In the rows, 128 means zero.
Rotation paths and how fast each direction turns (degrees per step)
Each turn is a multiple of 5 degrees from 10 to 175, or 0.
Each row of a path follows its step; steps can be skipped.
Rotation 1:
step 0: [126 125 136 126 144 136 131 130 126 120 131 134 128 118 131 114 136 142
 128 145 137 119 134 124 132 134 123 122 114 120]
step 1: [128 130 144 126 133 126 125 127 119 121 125 125 133 105 119 120 113 138
 130 119 132 132 134 116 127 123 123 134 135 138]
step 2: [123 140 137 137 135 127 134 120 121 111 118 133 126 127 124 144 117 136
 132 133 133 132 128 131 145 128 125 126 119 115]
step 3: [129 123 137 132 145 121 135 126 130 124 136 119 125 113 133 125 115 127
 133 126 126 117 117 130 134 151 131 135 127 125]
step 4: [116 124 140 127 134 135 133 136 112 118 115 138 116 128 133 121 115 137
 120 119 130 121 120 129 122 126 139 123 132 126]
step 5: [116 132 134 133 140 129 143 133 123 117 135 143 142 118 126 122 129 123
 134 131 122 118 134 134 142 128 128 118 128 136]
step 6: [133 124 133 127 133 133 145 131 138 120 121 136 133 116 124 127 111 136
 123 135 125 116 122 114 120 124 117 136 123 128]
step 7: [110 127 129 134 143 136 124 125 125 113 118 124 130 117 130 127 133 146
 124 130 145 127 129 128 131 135 117 123 123 133]
step 8: [123 131 136 119 133 125 128 128 123 124 127 119 139 108 117 127 107 140
 131 132 116 130 131 134 137 131 139 129 123 128]
[130 128 130 131 129 132 123 130 126 127 127 129 129 130 127 133 121 125
 127 129 129 127 127 124 119 126 130 130 130 132] -> 145
[132 127 131 133 126 133 129 134 133 129 131 126 126 126 134 126 129 130
 125 129 130 128 128 127 126 133 125 131 128 124] -> 115
[126 128 132 130 127 124 129 128 132 127 126 130 132 130 125 127 130 130
 135 129 131 128 132 123 124 125 121 130 131 126] -> 70
[124 131 129 127 125 132 128 125 127 123 127 129 122 133 126 127 127 126
 124 130 132 127 130 132 125 126 125 128 124 122] -> 155
Rotation 2:
step 0: [117 131 120 116 124 125 124 129 143 130 128 121 134 110 125 135 129 140
 125 128 133 126 141 135 115 133 131 139 119 123]
step 1: [137 130 145 117 126 141 126 125 127 137 133 131 126 123 123 127 129 119
 143 121 128 124 113 132 134 125 131 126 118 111]
step 2: [135 121 125 132 138 128 132 128 133 121 116 132 146 128 137 116 124 121
 132 142 116 135 136 133 136 141 123 121 128 128]
step 3: [131 129 129 144 130 122 127 125 121 122 128 121 118 122 121 134 127 151
 132 124 128 132 124 137 124 134 122 131 110 139]
step 4: [130 125 136 117 129 136 133 128 138 131 122 134 119 114 115 142 134 133
 128 128 125 140 133 119 124 130 141 123 141 121]
step 5: [125 132 139 132 121 124 113 115 146 126 133 137 130 126 138 133 126 112
 131 131 122 125 125 123 128 131 116 123 119 126]
step 6: [132 128 113 127 125 133 124 131 130 124 127 113 134 123 122 112 138 136
 124 136 135 127 126 134 126 135 123 108 118 122]
step 7: [129 124 139 123 135 126 132 125 131 135 128 128 121 124 113 118 129 128
 144 120 129 132 122 129 135 137 139 131 128 151]
step 8: [134 121 133 140 132 117 124 132 137 125 134 132 131 108 130 132 127 122
 125 134 130 144 143 129 133 121 128 137 131 119]
[124 133 135 126 130 127 130 130 129 120 127 132 128 129 129 125 129 124
 131 129 125 130 127 127 131 129 133 128 133 129] -> 125
[128 123 129 129 128 122 127 128 133 119 129 126 131 126 133 128 123 130
 128 126 130 124 130 128 125 125 126 129 126 128] -> 130
[125 130 126 131 122 132 131 125 131 126 128 129 121 129 132 133 126 131
 124 127 125 129 130 122 128 129 130 125 128 127] -> 65
[124 126 129 129 126 128 130 131 127 131 132 126 130 122 127 134 127 128
 133 121 131 130 129 128 127 132 131 129 132 128] -> 100
Rotation 3:
step 0: [133 136 120 109 129 130 127 124 127 136 130 129 135 132 124 114 138 125
 126 140 132 129 136 129 142 127 129 127 122 134]
step 1: [133 137 131 129 144 127 133 134 129 129 123 120 121 117 120 122 141 133
 131 118 137 130 121 121 131 127 127 135 122 122]
step 2: [129 120 134 113 126 125 124 128 134 122 132 122 119 124 127 140 133 133
 132 122 125 113 132 116 131 126 141 118 132 125]
step 3: [143 125 125 131 128 141 138 135 131 133 125 122 135 131 130 142 123 126
 130 126 112 127 124 129 137 122 120 120 118 127]
step 4: [123 119 120 130 126 127 135 131 126 114 122 129 138 125 122 123 130 133
 118 122 125 131 125 132 117 135 118 114 132 115]
step 5: [129 126 116 138 122 126 122 132 131 136 134 132 128 132 134 140 125 131
 124 123 142 131 133 128 119 143 129 122 133 141]
step 6: [125 131 142 133 131 135 123 129 124 130 133 140 124 140 122 125 108 132
 116 132 126 137 133 125 128 132 129 128 120 126]
step 7: [128 128 137 117 122 125 130 112 127 144 128 126 123 123 135 118 130 125
 123 127 129 137 123 132 114 124 119 134 131 125]
step 8: [138 133 140 132 133 120 119 129 122 122 137 126 130 132 123 121 138 122
 135 126 126 123 135 129 126 122 120 133 138 144]
[134 127 132 132 125 126 128 126 128 128 132 132 127 125 131 123 122 127
 125 129 128 129 129 134 122 130 129 128 129 130] -> 35
[132 131 124 130 129 123 126 132 126 124 131 126 129 128 125 127 136 126
 127 130 134 131 126 130 124 128 125 127 130 125] -> 100
Rotation 4:
step 0: [147 134 130 135 117 128 127 128 119 141 135 132 135 122 129 136 128 125
 141 138 125 122 124 139 133 119 137 131 145 127]
step 1: [125 129 129 115 135 123 132 130 114 136 130 140 127 119 146 124 138 125
 138 130 133 115 128 130 133 117 130 117 127 127]
step 2: [149 132 117 121 135 131 137 133 121 125 138 124 132 121 125 131 136 138
 131 139 140 115 132 130 131 127 129 133 135 115]
step 3: [132 124 118 125 121 141 127 125 131 141 139 131 135 119 134 125 129 124
 133 137 129 113 128 142 121 121 135 119 137 141]
step 4: [134 133 118 118 128 128 139 133 113 127 136 128 132 114 148 127 124 131
 128 117 135 126 127 136 119 134 129 120 123 119]
step 5: [143 131 127 128 131 126 132 134 127 135 149 121 138 117 125 136 125 131
 133 130 129 124 111 131 122 118 125 133 142 129]
step 6: [126 128 129 121 129 135 139 135 123 145 130 143 134 110 132 119 133 114
 134 126 126 117 116 127 125 133 133 120 131 132]
step 7: [142 129 115 108 126 126 138 129 108 128 135 132 129 119 119 133 128 130
 134 130 134 130 118 129 130 126 130 132 122 119]
step 8: [132 125 125 130 119 133 124 118 123 149 142 130 137 120 117 132 137 123
 133 123 132 113 126 137 128 118 128 132 135 126]
[125 122 131 124 126 128 123 130 129 128 123 123 125 124 126 128 126 130
 130 128 125 132 132 127 128 131 124 127 133 125] -> 0
[125 134 126 129 126 129 125 132 128 128 128 132 127 127 127 129 130 123
 128 130 121 128 130 131 131 132 131 122 130 134] -> 130
[122 125 131 125 130 129 125 123 130 131 129 134 133 131 131 125 128 125
 128 124 129 122 129 126 126 128 124 126 130 129] -> 145
[128 132 126 128 122 124 129 130 130 128 132 125 128 132 123 124 127 128
 124 126 129 123 129 124 129 126 128 128 136 126] -> 130
Rotation 5:
step 0: [119 124 146 124 122 129 138 129 124 135 128 143 130 111 119 125 143 125
 123 127 127 128 146 138 124 128 127 117 127 133]
step 1: [137 134 139 131 133 104 122 122 120 119 118 126 129 116 128 123 129 126
 115 126 130 135 125 120 109 129 134 133 132 131]
step 2: [135 119 132 135 140 118 130 139 128 119 119 127 135 137 130 128 131 131
 139 111 142 130 122 142 135 133 141 124 125 126]
step 3: [124 114 124 128 131 134 134 119 133 118 147 115 128 117 124 137 113 130
 132 111 128 121 132 121 122 133 138 125 130 122]
step 4: [115 121 131 121 128 131 136 132 140 143 119 128 148 125 120 122 116 131
 133 136 121 129 124 128 111 131 131 121 120 133]
step 5: [125 131 133 124 121 123 117 114 129 123 120 137 129 126 123 140 128 129
 143 135 135 138 123 129 116 107 128 119 137 122]
step 6: [125 119 125 134 136 135 122 120 129 125 127 129 130 111 131 119 146 134
 121 133 146 135 120 141 135 128 130 130 117 116]
step 7: [137 133 122 141 137 134 126 118 134 121 141 120 129 137 128 125 129 137
 125 128 138 137 137 133 110 141 128 133 132 141]
step 8: [127 124 137 124 131 139 131 128 127 137 124 128 144 125 142 122 120 117
 141 116 134 126 142 139 129 127 122 139 136 137]
[131 131 133 121 127 124 126 130 123 130 126 127 131 126 129 131 128 122
 133 132 128 132 124 128 126 128 127 132 128 126] -> 95
[125 125 129 126 130 127 133 129 131 129 132 123 124 125 127 128 130 125
 119 131 127 127 126 128 123 128 128 132 125 125] -> 125
Rotation 6:
step 0: [124 119 134 115 126 115 122 138 121 122 130 121 124 127 137 127 125 136
 116 140 141 130 117 125 126 122 118 135 135 143]
step 1: [116 114 130 132 126 118 132 120 124 136 126 129 117 115 126 125 141 125
 140 128 131 128 140 119 116 117 115 133 132 131]
step 2: [135 135 135 126 107 121 128 114 137 117 130 124 129 130 123 133 121 125
 117 124 126 128 142 118 122 119 121 137 139 129]
step 3: [141 126 140 122 135 128 120 115 126 133 128 124 130 121 130 118 136 130
 126 122 141 140 128 129 128 127 138 135 148 138]
step 4: [130 115 132 123 129 128 128 111 126 131 133 134 128 122 112 122 133 142
 124 113 123 129 130 119 126 120 133 118 125 113]
step 5: [134 132 133 114 126 131 133 128 138 113 121 119 127 128 126 137 135 125
 120 113 125 141 123 133 119 121 141 135 116 126]
step 6: [134 124 133 123 136 128 139 140 115 143 128 117 125 128 113 130 134 123
 121 127 129 132 127 143 124 131 138 131 138 116]
step 7: [117 117 135 112 126 117 135 132 124 134 138 122 137 130 126 133 131 137
 113 124 126 120 121 127 132 135 122 133 111 126]
step 8: [116 128 136 121 135 116 124 142 127 121 123 117 117 134 134 136 141 133
 138 136 126 135 127 128 116 121 121 138 128 128]
[129 131 132 134 125 129 131 132 129 127 120 128 124 124 127 130 127 124
 126 122 123 127 130 129 128 129 127 129 129 130] -> 100
[128 127 130 131 123 124 127 126 128 127 129 130 125 128 130 125 130 128
 133 132 126 123 125 124 129 130 128 138 131 127] -> 45
[126 128 122 134 127 126 129 128 130 137 126 130 130 128 127 129 127 134
 125 127 127 126 129 129 127 123 129 130 130 122] -> 145
[125 126 127 127 124 127 130 127 131 128 131 123 130 130 127 129 123 129
 132 120 128 123 130 123 128 133 128 125 127 127] -> 135
